Each row is where one point has got to under a steady rotation. How many steps took it there?
The counts run from 0 to 853.
[-19  38 -36 -39  -8   3  -4  14   8  16 -15  17 -12  -6  -6 -17  -8  25
  10  -1 -51  -6 -22   4  -1  -4 -12   2  21   1 -46  -6 -10   8  -1   4
 -19 -24  38   6 -16 -27  18 -11  27 -23 -27 -42 -27 -39  -8   0   1  -2
 -20   5 -19 -21   3  34  27  27  -7]
813
[-12  -9  -9 -21 -32 -10   6 -12 -38 -11 -50  -7  20  12  21 -22 -13  36
   0 -25   0  20   5  -9  14  -7 -14 -16  16  46   9  24 -38  30  16  -8
  -4  12  19 -18 -10  14   9  21   1  14  11   8  24 -43   2 -33   7   5
  -8  24  10   8 -18  27  14  -7  19]
478
[  8 -34 -30  12  35 -14  -5   8  26 -27  -3   9 -13   7 -10 -30  -3 -29
 -33  15  16 -53  -6 -21  -4 -14  44  13   8 -13  26  10  26  -8  -2  19
  17   8  20  30  11  -3  15 -24  30  -8  -8 -36  16  10  24 -21   8  25
  18  -7   8   0  11 -21  26   8 -33]
263
[ 18  27   1 -13  -5   4  16  20   7 -16  16 -18   2  22 -27 -22 -11  15
  31  12 -22  40  29  17  10  -6 -28 -13 -17   5 -35  22 -42   8  30  22
  -2 -10   0 -21 -18   6  14  24  -2  34   1  15  -1   6   9 -12  18 -13
 -15   8  -1  10 -28  33   2  32  53]
804
[-37 -14  16  29 -46 -11  16  -5 -39 -27 -31  -2  19  14  17  38 -16   8
 -13   8  20  28   2   7  -5   8  25 -12  12  24   6  25 -10   8 -29 -42
 -13  -6   9 -31  12  28  -9 -10 -10 -13 -17  37   3   8  10   8  -1   0
  16  -7   6 -19  15 -25  -7 -33 -10]
436
[  8  -3  13 -25 -11  -8  18  15 -14  34 -13  31  12 -11  36  14  -3   3
 -29  33  -7  -4   8  -3  -7 -10 -25  -6 -32 -23  -9 -22 -19  31  28  30
  17 -22  -2 -15   7 -14 -35  18  -4 -18   6 -22 -31  -6  -9   0  24 -14
  38  60   7  18 -32  16 -24   2 -18]
644
[-31   6  -8  12 -38   2  -4   8 -42  41 -24 -12 -23  -9  -6  42  17  18
  44   2  -6  19 -23   9  15   8  -3   0  25  33   8  27  -8 -16 -31 -19
  -9  -2  -3   1  -9  30 -20 -20  -4 -22 -15  23 -24  -7  -5  17  -8 -14
 -10  -7 -15  12  21 -18 -25 -18   2]
523
[ -9  33 -25 -10  32   7 -18   2 -28  33   8 -13  11 -26   9 -16  20  -8
  27   7 -27   9 -24  33  -5   8 -17 -25  23  33  30  12  -2  -4  10   0
  12  23  -3  -7  -2   4  -5  11 -30 -13   6  16  31  -6 -16  34 -12   8
   5 -21  -3 -63 -10  -6  20  28  11]
240
[ -4  -6 -15  -3 -19  -4 -20   9 -11 -18 -59 -10 -21   0   7  35  20 -14
 -20 -28 -17   8 -20  -2  30   8   2  56  12   7  24 -14  -4   9 -16 -12
  -3  -2  12  22 -11   1  14 -40  15 -27  -3 -28 -26 -36  -8  -8  27  -4
   7 -11  18 -13  42  23   3 -17 -16]
771
[ -1 -20  18 -11 -21   8  -4  -5   3  35  19  -4 -42 -11  17   8  35 -14
  30 -35  15  -8   9 -14  19   5  31  -2  24  36  20 -17  36  -4  -4 -14
  27  -6   6  66  -1  11  13  -4  15   6  16  10 -24 -34 -14 -25   4 -26
   6 -18 -14  11   0  -3   2  -1  11]
278
[ 16  18 -15 -15  28  39  13  24 -30  27  32   2 -21 -32  -5 -25  29  -8
  14  30 -37   6   3 -29  -4   8  34 -25  11 -23   5   1 -18 -11  27  -2
   5  16  13   2 -29 -14  19   9   4  15  27   1  11   4  -2  13   1   7
  26  15 -21 -25 -16  -4   6  21  22]
324
[-17  -9 -13 -15 -16   1   2  -3 -33  16   7   2   8   5   1 -38 -28  19
  19   7   5  30  33 -38 -14  -1  31 -39  19   6 -10  24  -8  -7  22 -14
 -14   7  23 -14 -13   5   7  31  -4  41   2  22  48   4  18  -3  -9  36
   0  12 -22   9 -30   7  19  -4  19]
0
[  7   3   9 -10  -6  35  10   8  30   9  -7  15  -9  27  27  11 -22 -27
 -31  23  -7  -7  10  -6  -5 -25 -17  17  -2 -14 -45  31  20   0  20  24
  18 -40  18  14   6  20  21   1  25 -22  17 -31 -33  -3   1 -32  10 -26
   1  17 -25  42   7   5  14  40 -12]
500
[-14   3  -5 -24  -3   5   0 -12 -14  -5 -10   7   2 -36  28  13 -10   1
   2 -10  -3  11 -24   6 -11  22  -8 -31   6  13   1  -7  19   8  -2  18
 -24 -22   6 -20  12 -24 -21 -15 -11 -26  13 -42  40 -11 -16 -17 -11 -77
 -25  17 -17  13   5 -18  -9   3 -14]
400
[-29   6   0  -4  20  -7 -22 -10   7  36  28   1 -19 -21  -1   5   1  -3
  28  -2 -16  -8 -15   0 -21  -5   2 -18  37  16 -25  12  28 -16 -16 -37
   6  21   8  -4  -5  27 -26  -6   3   3 -15  17   7  11 -17  48 -23  43
   7 -42 -15 -31  16 -25  29   8 -20]
425
[-17 -11   6   3  16 -12   3 -28   6  11   5   7  34  24  26  15  12  -1
  -7 -19   4 -13 -16  45 -15  -6 -49 -13  31  68 -13  44  -5  11 -17 -15
  23  -8  15   5  20  16  -6 -16  12 -10  -6  28 -27 -18 -39  12  -9  -5
 -16  -7   6 -19  -7 -21  17  -2  -2]
666
[-24   7 -12 -27  -2  11 -10  -8 -19  -4 -10  14  30 -14  54   1  20   5
 -28 -23 -19   7  -2  11   3  16  -9  -2  20  33   4 -27  -5  30   5 -14
  -8   3   4   0   4 -30  13 -13   1 -21   6 -15  20 -61 -38   5   4   0
   9  -5  19 -51  -8  15  19  -4   3]
154
[-14   5   4  -5 -20 -12   3 -15   2 -39  -5   9  51   1  -5 -10 -37  28
  -6 -11  20  19  -2  26 -14   3 -22 -30 -11  16 -14   6 -20   2  -6  19
 -38 -12 -15 -48  21 -17 -17   9 -16   2  -8   4  52  -5  -1 -23 -14 -25
 -49  11   4  15 -18   9   7  -6   2]
394
[ 19   9   9  25  31  10  14  19  14  21  54  -3 -18  -5 -44 -12  24 -27
   1  24   8 -15 -17   0 -17  -6  24 -33 -11 -18  24   1 -10 -29 -10   4
  32  -3  12  18  10  -5 -16  -6  -6  22  -6  25 -37  53   5  13  -9  12
  18  -8 -15 -13 -23 -24  -6   1  17]
840
[ -3   4  27  -8  -3  -9   7  18  17  12   4  16   8 -12 -10 -25 -30   4
  22  13  19   4   1  17 -25 -21 -10 -15  -4  13   8  33 -33  -1   4  45
  -5   1  12 -19  16  17 -33  10  -9  42  18   1  17  38   3 -24  13 -11
  -7  29  -9  60 -28  12  19  27  18]
85
[ 15 -13 -15  -7  20 -10 -15 -21 -19  -7   1 -16 -12 -21  10 -18  20   7
  19  -8 -13  -5  42 -43  26  -1  21  12   5  -2  10 -16  -2  16  25  -9
  23  58 -32  16 -24  -3  11  33  15   3  13  -9  25 -34 -18   2   9  46
  27 -23  19 -11  -8  16  -3  13   3]
468
[ -5  23   7 -19  11  33 -13  -1  42  26  17  12 -32 -14 -16  -8   5 -39
   6   5 -10  -8 -21  -9 -16 -35  -4   2   6 -14 -29  20  24 -28   4  18
  40   3   1  29   6  14  -4  -2  17 -12   8 -19 -28   5 -28  13  -9  13
   2 -14 -28  33   4 -23  34  42 -11]
506
[  5   7  33   6   4   9 -15  12  49 -48  26   8  -6  -8 -43 -11 -10 -39
  -6  11  22  24  -2  -2 -20 -24  27  11 -18 -22   7  -9  18 -20  -9  16
  10  -3  -4   7  13   5  -9 -22  -2  28  11  -1  34  37  -5   5  10 -15
  17 -24  -8  30  23 -23  50  10   3]
594
[ 19  34 -36  47   6  -7  11  10   6 -31  -3 -30  -4  31 -59   3   6  -6
   6  20  -2   2 -19  31  16   2  -2   4  -3 -22   8   7  -9 -21 -11  -3
  -7  -1 -28  -5   4  -7  17 -11 -15  -9 -36   8 -13  31  39  19 -10   9
 -17 -24  15 -34  18 -13 -30 -18  17]
532
[  4   5   3 -18 -17  29  -7   4  -8  19   0  20   0 -24  40   4  26  10
 -35  -5  -7 -42 -24  -6  11  15   5  22  -8 -22  38 -43  15  -3  -1  16
 -12   6 -28  26  11 -27  12  -4  -1 -56   8 -24 -11 -45  -5  -4 -10   0
  -9   6   6 -19  -6  11  -5   3 -19]
545
[ 19 -13 -12   4   9   0  13   2  16 -15   1  13  27  51   3 -16 -30 -23
 -34  26   7  16  28  -1  -5 -15 -14  17 -18 -28 -39  28  22  -1  24  29
   8 -66  24  -5   6   1  27   5  14   4   1 -25   9  17  24 -28  13 -30
  -5  16 -16  21   4  12  -3  12   4]
495
[  4  -9 -25  14  20  18 -16  -7 -11 -30 -28 -26 -12 -18  -2  24   8 -31
 -24 -13   9  -2 -56   8  15  26   6   2  17 -19  53 -27  12 -12 -11 -25
  12  17   4   7  -4 -17  -1 -39 -28 -15  14  -3  -2  26   0  19 -17 -14
   6 -17   6 -33  33 -32  -8 -39  -9]
446
[  4  31 -26 -17  -1  24  -1   6  -1 -22  14  12  17 -11  -7 -28   8   0
 -31   6 -11  13 -10 -26  -3   9  14 -14 -13 -41  -7 -59  -3  -1  17   1
   2  12  -6   0  -5 -68  23  -4 -12 -28 -17 -16  17 -28 -13  15 -19  11
  16  -3  -3 -38 -19   6   9 -17 -10]
633
[-10 -13  10 -18 -27  -2   3  -2  -5  42   3   0 -62 -33 -12  20  19  19
  40 -25  -3  -6  -3 -39   7   3  23 -10  27  -7 -18 -36   1   8 -24 -29
   0  -8  19  25 -30  -3 -24  -3  10  29   6  -2 -42 -12  -6   6   0  -7
   2  10 -18  39   4  10 -10 -19   2]
607
[  4  -3  51   3 -32   3   9  21  41 -26  17  16  -7  14 -31 -17 -27 -23
 -21   7  24  18   8 -19 -23 -30  28  -1 -24 -24 -13 -17  -9  -2  -8  11
  11  -9  15  19  16   5 -17   1  -4  37   6  12 -12  35  12 -18  15   9
  20   9 -16  49  -7   6  22   2   9]
598
[ 11  -2   0  33  11 -15   9 -19  -2 -14  27 -26 -15   3 -44  20   6  22
  40  -5   2  16  15  -3  11  21  -2   4  16 -15 -33   2  -3 -18 -12 -27
 -17   9 -41 -30 -16  10  -4   5  -2  45 -10  20   5  32  13  34 -16  14
 -18 -15   6  -1  13 -15 -26 -26  19]
615
[ -3 -44  15  12  20  -2   9 -23 -27   7   1   9  40  23  34  -4   6  16
 -14  -5   8 -21   1   9 -10   9 -25  -4  35  57  -4  60 -28   3 -10 -17
  -8  -3  25 -19  12  31   9   1  10  16  18  42   2  12 -20   5  -8  24
 -19  11   2 -20 -12  -9  13   7  -2]
662
[  7  31 -25  21 -32   4  -1   6   9 -48   8 -30 -17  23 -64 -16  -7 -17
   1  -2  -5  43 -14  -9  12 -17  10 -12 -17 -22 -21 -18   3  -6   8 -20
  27   2  17  12 -25 -14  -4   3 -19 -15 -39   1 -20  -5   2  -3  -3   5
  12 -48 -18 -13   3   4   7  -6   2]
202
[ -6  -6 -41  -8  57 -22 -15  -4 -16  11  -6 -12  -8 -26  -3 -24  21  12
  33 -12 -26 -22  -7  13   1  12  11  -8  47  38  29  18 -17   4  -6 -12
 -24  21  31  -1 -14 -12  10 -17  20  40   2 -17  32  -4  -4   6   2  10
 -10  -7  17 -46   3   2  18   5  10]
570
[-13 -11 -33  10  19 -15 -12   7 -24 -22  -6  20  15  -6  -5  11  33  -3
  -9  21 -25 -11 -12 -17  -5   3  26  29  19   0  -3  15  -2  -4 -30 -18
 -12  -2  10  -8  -3 -11  17 -42  42 -16 -35 -20  17  -7 -14  35   7  25
  15 -30   6 -40  24 -26  11 -10 -41]
344
[-14  32   5 -14 -37  -2   0   1  32 -12 -51 -23 -29  20 -16  11 -34   8
  10 -29  -6  15 -12  41  21  -7 -20  14   1  -3 -32 -18 -16   8  -9   3
 -16  -7 -16   5   6  13  11  -4  -3   3 -25  -7 -37 -29  22 -18   2  -6
 -26   5  18  21  13  45   4  -4  22]
295
[ -1 -30 -16   7  21 -35  16  11  -4 -13  12   9  34  34   4 -38  -1  20
 -11  -5  -9 -17  31   7   2  13  20   6  19  28   4  11  -3   9  -6  -7
 -34 -33  44  -6   0  -4  46 -11  24  46  -7   6  39   4  32 -24   9   1
 -16  -6  11 -32  -7  29  10 -10   7]
576
[-13   0   6  23   6 -11 -13  14 -16  11  10  -7  26  22 -24 -10  25 -24
  10  -1  12  34  11  19  -5   4  -2   6   9  25  30  13   9 -15  -3 -21
  14   0   9  21  -2  22  26 -12  -8  31  -3  61  20  26   6  36   3  15
  20 -37  10 -47   6 -15   1 -24  32]
759
[  9 -20   4  15  30 -25  18 -10  17   6  17   0  42  36   5 -25  -2  10
 -17  21  10 -36  22  17 -18  -9 -27 -11   4  33 -18  40 -27   6  -2  -2
  28  -5  12  -9  19  24  -2  10  13  34  -2  25 -22  17   1   5   2  37
   5  14  18  -8 -35  -3  -3  13   5]
660
[ 14  -9  15 -14  19   4 -17  15  -5 -25  17  23  13 -23 -17 -38 -14  -3
  20  22   2  14  10 -19 -12 -10  19   1 -20  -7  28  18 -14 -13   6  49
 -18  19   8 -19 -10   4 -15  11   0  33  31 -15  69  35  -5 -19  23  -4
  -4   9 -15  34  -7  -9  23  26  -3]
81
[ -5   8   8 -30   0  47  16   2 -25  29 -11  15 -21 -50  46  22  17  -2
  14  17 -22   6  -1 -19 -12  13  13 -16  10  -7   8   8  -6  -7  23  14
  -2   4 -22 -18  -3  -9   7  -2  11 -17  41 -14  11  -2 -24   5 -13 -45
  -4  46 -17  15  -9 -22  -2  18  19]
318
